One hidden turn or mirror swaps the rows below in pairs. Which row is each named row swapped with?
The rows were stretched afterwards, more along some directions than others.
K225: [ 14.5  -7.2 -17.0   3.6   7.2  -3.2   1.9  -1.3  -3.6   8.8  -4.8   0.5
 -16.6  -2.4  10.4  -9.3   1.4  19.3   5.8  15.8   3.8]
K563: [ -4.0  -0.6 -14.7   3.3   3.1   5.7   5.6  -3.5  -8.4  11.7   5.6   5.8
 -20.4  10.4  23.4 -12.6   0.0  17.1   0.7  14.9  12.7]
K124: [ -2.1 -13.0  13.3  12.8 -13.4  -6.3  -9.1  -6.3   6.7   8.5   2.2  -9.4
 -16.6 -20.3 -10.8   9.0  13.4 -24.9   5.6  16.8  -6.3]
K654: [  6.8   1.0 -20.3   4.1   6.4  -6.8  -0.6  -4.3  -2.3  10.3   3.8   2.6
 -17.2   7.1  15.6  -6.9   0.9  26.6   7.3  12.8   5.9]
K911: [  3.3  -6.0  16.3  -3.8 -14.2 -11.6   7.0   6.9  -1.5   1.3  -1.7   4.5
   1.6  -9.7  -4.2  -0.6  12.4 -27.6  -6.1 -13.4  -0.6]
K307: [ 22.9   4.8  -6.3  -2.3   6.1   1.2  13.4   7.2  -9.4  -2.5  -1.8   1.3
  10.6  -1.4  11.7  -9.5  -2.9 -12.7  -2.7  -7.7 -11.0]
K743: [ -6.8 -15.8  -0.6   1.5  -7.2  -4.6  -0.2  -8.3 -10.1   3.3   4.2  -4.1
 -21.6 -20.1 -27.7  10.0   1.1  -4.7  -5.7  -8.6   5.0]
K941: [ -1.4   0.5  12.4  10.0  -8.0   1.2   7.5  10.7  -3.3  -8.6   5.2  -6.4
  -2.1  -6.9  15.1  -4.6   9.8 -17.9  -1.0   1.9  -8.5]
K875: [ 20.3  -0.4  -0.4  -8.8  13.0 -11.2   3.4   8.5  -3.7  -4.3  -0.1   0.2
  18.4  -6.0   3.9  -4.7  -2.8 -10.7  -7.7 -10.5 -15.0]
K840: [ -2.0  14.2  -5.4  -1.6 -10.5  12.0   1.8   3.7 -12.4  -2.4  -0.1  12.1
   6.1  16.2  -9.7   3.1   4.9   7.7  12.8  -5.3 -13.5]
K886: [ 14.2   9.2 -13.3  14.0  -5.2   8.8   0.2   2.2  -9.1  12.1   6.8  -2.0
 -12.6  -6.4  -1.5  -3.8  -8.0   0.6   9.9   7.4 -14.2]
K21: [-14.8 -14.1   2.4   4.3 -12.4   3.7  -0.1 -10.3 -15.4   2.7   2.7  -0.3
 -23.4 -15.6 -19.6  -0.6   2.7  -4.6 -14.1  -7.5   8.2]
K11: [  2.0  13.4   4.7   4.1  -2.3  17.8  -0.8   5.5  -6.7  -6.7  -0.8  -6.6
   2.9  -0.1   7.9  -3.1  16.0 -14.8   1.3  -0.3  -6.9]
K338: [ -3.5   4.9  -0.1   2.5   2.0   6.5  -0.6  -0.6  -8.8 -10.3  -8.6   8.7
 -19.7   3.2   8.6   3.9   6.7  14.0  16.6   5.5 -13.3]
K518: [ -7.9 -11.3   4.1   3.4 -17.7   1.3  -1.0 -10.6 -16.5   8.7   6.3   4.5
 -21.3 -14.2 -22.9   8.0   5.2  -4.1   0.3  -6.2   6.0]
K983: [ -0.6 -10.2  -2.4  -5.5  -4.1   8.2   9.6  18.2  -0.8  11.8  -0.2  -1.5
 -26.4  -9.8 -18.2  -1.9  17.1  -7.5   3.7  13.7   4.7]
K503: [ -7.1  -8.9  12.6  17.8  -0.8   8.2   5.0   9.3   3.1   1.1  -1.6  -3.2
 -14.4  -8.6   8.6  -5.1  16.0 -34.7  -0.4  24.3   0.5]
K95: [-12.8  -7.4   3.4   1.7 -11.9   7.6  -7.3  -9.4 -13.6  12.9   9.6   1.6
 -17.2 -11.4 -16.9   8.2   0.4   1.5 -11.3  -4.0   8.8]
K587: [  0.0 -11.0   1.8  -7.6   8.3  -1.5  14.5  21.3   3.3   1.1  -7.3  -0.9
 -27.5 -10.3 -11.0   1.3  12.9  -2.3   6.4  11.6   0.6]
K394: [-10.8  11.7  -6.7   9.3  -8.4  12.2  -1.7  -7.0 -13.1  -0.4  -0.6  10.0
 -18.4  16.8  -1.5  -0.4   5.3  17.1  13.0   6.0  -7.8]
K671: [  1.6  -7.3   1.2  -6.9  -0.7   2.2  10.6  23.0   5.6   1.8 -11.4  -1.0
  -5.5   1.3 -10.6   0.8  15.9 -12.2   8.3   9.0   0.0]
K261: [  0.1  -5.8  -2.7  -6.3   4.9  -0.8   0.2  16.4   3.3   3.5  -1.1  -6.3
 -24.5 -13.9 -19.8  -6.6  16.1  -6.2   9.7  10.2  -2.7]
K823: [-12.4 -10.3   6.4   7.5 -16.8  -1.7   5.6  -4.0 -16.4  11.0   6.5   6.9
 -20.0  -8.8 -21.2   3.5   8.6  -5.5 -11.7  -1.6   8.8]
K624: [  5.7  -2.2 -13.1   7.8   1.9   0.8   0.5  -2.4  -5.4  17.3  -4.5  -0.8
 -23.7   7.3  16.4 -12.1   3.3  20.2  -2.1  14.0  10.1]
K140: [ -5.0  11.7  -0.3  15.5  -8.5   8.8   0.5   2.3  -8.8  -1.7   1.5  14.2
  -3.8   0.0  -4.6  -6.4  -6.0  -7.6   0.5   0.9 -14.1]
K640: [  2.1   6.2   4.1  -4.1  -5.1   9.8   1.1   1.7  -3.5  -9.0   5.1  -8.2
   5.6  -9.6   5.8   2.8  12.2 -17.5   0.1  -3.4  -8.5]
K114: [  0.6   9.6   3.3   7.9  -0.8  10.0   5.0   1.4  -7.4  -2.6   1.1  10.4
 -15.9   5.5   3.1   3.0   3.0   4.2  18.7  10.2 -20.6]
K185: [ -2.6   4.1  -5.2   0.8 -10.0  14.1   3.2  -6.1 -11.5   2.9   0.1  11.0
 -11.3  12.0   1.4   2.8   2.5  19.6  13.6   4.4 -13.1]
K872: [ -7.6  -2.4  -0.3  13.6  -0.6   8.3  -4.1  -2.4   4.9   3.2  12.3  -3.9
 -10.3 -11.4   3.5  -4.4  13.9 -22.3  -7.0  22.3   9.8]
K936: [ -0.6 -10.3  -9.8   8.0   3.8   0.2  -2.1  -1.8  -6.6   6.8   0.9   0.2
 -11.9  10.8  20.6 -16.7  -0.4  22.1   5.0  13.3  -0.3]
K826: [  6.4  -3.1 -13.2   7.9   4.7   1.4   6.4   2.5  -7.2   9.4  -0.3   6.5
  -9.0   5.2  18.1  -8.1  -1.6  25.1  -4.2  15.0   3.1]
K477: [  2.6  -7.5  14.6  -7.7  -8.2 -13.4  13.1  18.7  -0.7   0.5   1.8   6.0
  -0.4  -7.3  -7.4  -2.1   8.8 -17.2  -6.1 -21.5   1.2]
K468: [ 27.1  -0.2  -6.7  -5.4   9.5  -4.5   7.1   5.6  -5.9  -0.6  -3.5  -4.0
   8.0  -0.4  11.5 -10.7   5.0 -12.9  -0.7  -4.4 -12.5]
K554: [-14.8 -14.3   2.6   2.0 -11.7  -2.5  -2.7  -0.4 -13.3   9.5   9.6   2.2
 -18.7  -6.5 -22.4  -6.2   2.9  -3.9  -4.0  -3.6   5.0]
K467: [ -4.1  -0.1  -3.9  16.3 -11.0   4.7  12.0  -8.2  -5.9  -1.8  -6.8   6.7
 -14.8   0.4  -3.7  -4.9 -11.2  -8.6  -1.3  -5.7  -4.8]
K301: [ -0.8  11.4   3.2 -11.5  -2.7  -0.9  15.9  16.7   4.1   1.2  -8.6   7.7
  -3.4   4.0  -9.3   0.3   0.0 -20.0   6.7  -7.3  -2.0]
K918: [  2.1  -4.7   7.4   2.8   3.6   2.7   5.1  25.2   6.4   3.1  -1.9  -1.2
 -26.8 -18.0 -13.6  -1.9  16.6 -13.5   7.1  17.0  -5.6]
K752: [  5.5  -6.7  14.4  -8.2 -12.5 -11.4  14.9  17.8  -1.5   5.9  -2.3   6.8
  -5.2  -6.8  -1.7   1.4  11.2 -20.1  -6.5 -17.5   3.8]
K783: [ -4.3  13.6  -4.9  -0.7  -3.3   9.3   3.4   2.3 -14.8  -0.6   6.9  13.2
 -15.8   8.9  -2.4   1.6   6.5  21.4  12.8   0.9 -10.5]
K449: [-10.0  -8.1  -2.0  -2.9   4.7   9.5   4.3  19.9   4.7   4.3  -2.1  -1.3
 -23.1  -8.3 -12.6   3.0   9.7  -4.5   3.5  16.9   7.3]
K413: [ -5.0   0.7  -1.8  -8.5   6.7   6.7   8.0  21.4  -6.3   1.1   1.4   4.5
 -30.7 -13.7 -17.8   3.9  12.1 -12.0   9.4   9.3   3.0]
K759: [ -5.4   5.5  -2.0  -1.7  -2.9  11.6   3.5  -1.3 -10.2   0.2   3.0   6.1
 -14.4   9.3   3.6   1.8   0.6  11.4  22.8   1.2 -14.5]
K73: [  5.0   9.9  -3.5 -10.9  -7.5  -2.7  22.6  11.6  -3.8   0.8  -4.6   3.0
  -9.0   2.2  -6.3  -3.9  -0.3 -21.2   7.5 -11.7  -4.2]
K270: [  2.7   9.2   0.7  -0.2  -3.1  -9.6  17.7  11.4  -4.0  -4.7   4.2   3.7
  -3.8  -1.8  -7.3  -6.6  -4.0 -22.2   1.6  -3.3 -10.4]
K865: [  8.0  -2.4  12.6  -2.1 -10.1 -13.1   9.8  15.5  -7.1   7.0  -0.5   4.4
  -0.5   2.1   8.0  -7.7  10.7 -16.4  -3.5 -17.5  -2.5]
K837: [  5.8  -6.8  13.2 -11.5 -13.7 -10.0   5.5  11.0  -2.3   4.2   0.0   6.7
   4.1  -7.3  -5.4   2.8   5.0 -19.5  -2.7 -22.3  -5.1]
K97: [ 25.1   5.7  -7.4  -5.7  11.6  -4.2   8.9   1.6  -7.9  -6.4  -1.4   2.5
  12.9  -0.8   9.0  -4.9   0.0  -4.5  -5.4  -7.1 -13.9]
K682: [ 23.5   3.4  -7.3  -4.5  16.3 -11.6  12.3   5.1  -2.5  -8.0  -2.8   2.4
  12.2   6.2  12.5 -12.0  -0.1  -1.1  -0.6  -5.5 -13.0]

K261 is swapped with K759
K449 is swapped with K394
K338 is swapped with K413
K983 is swapped with K185
K911 is swapped with K307
K21 is swapped with K563
K886 is swapped with K124
K114 is swapped with K918
K654 is swapped with K743
K503 is swapped with K140

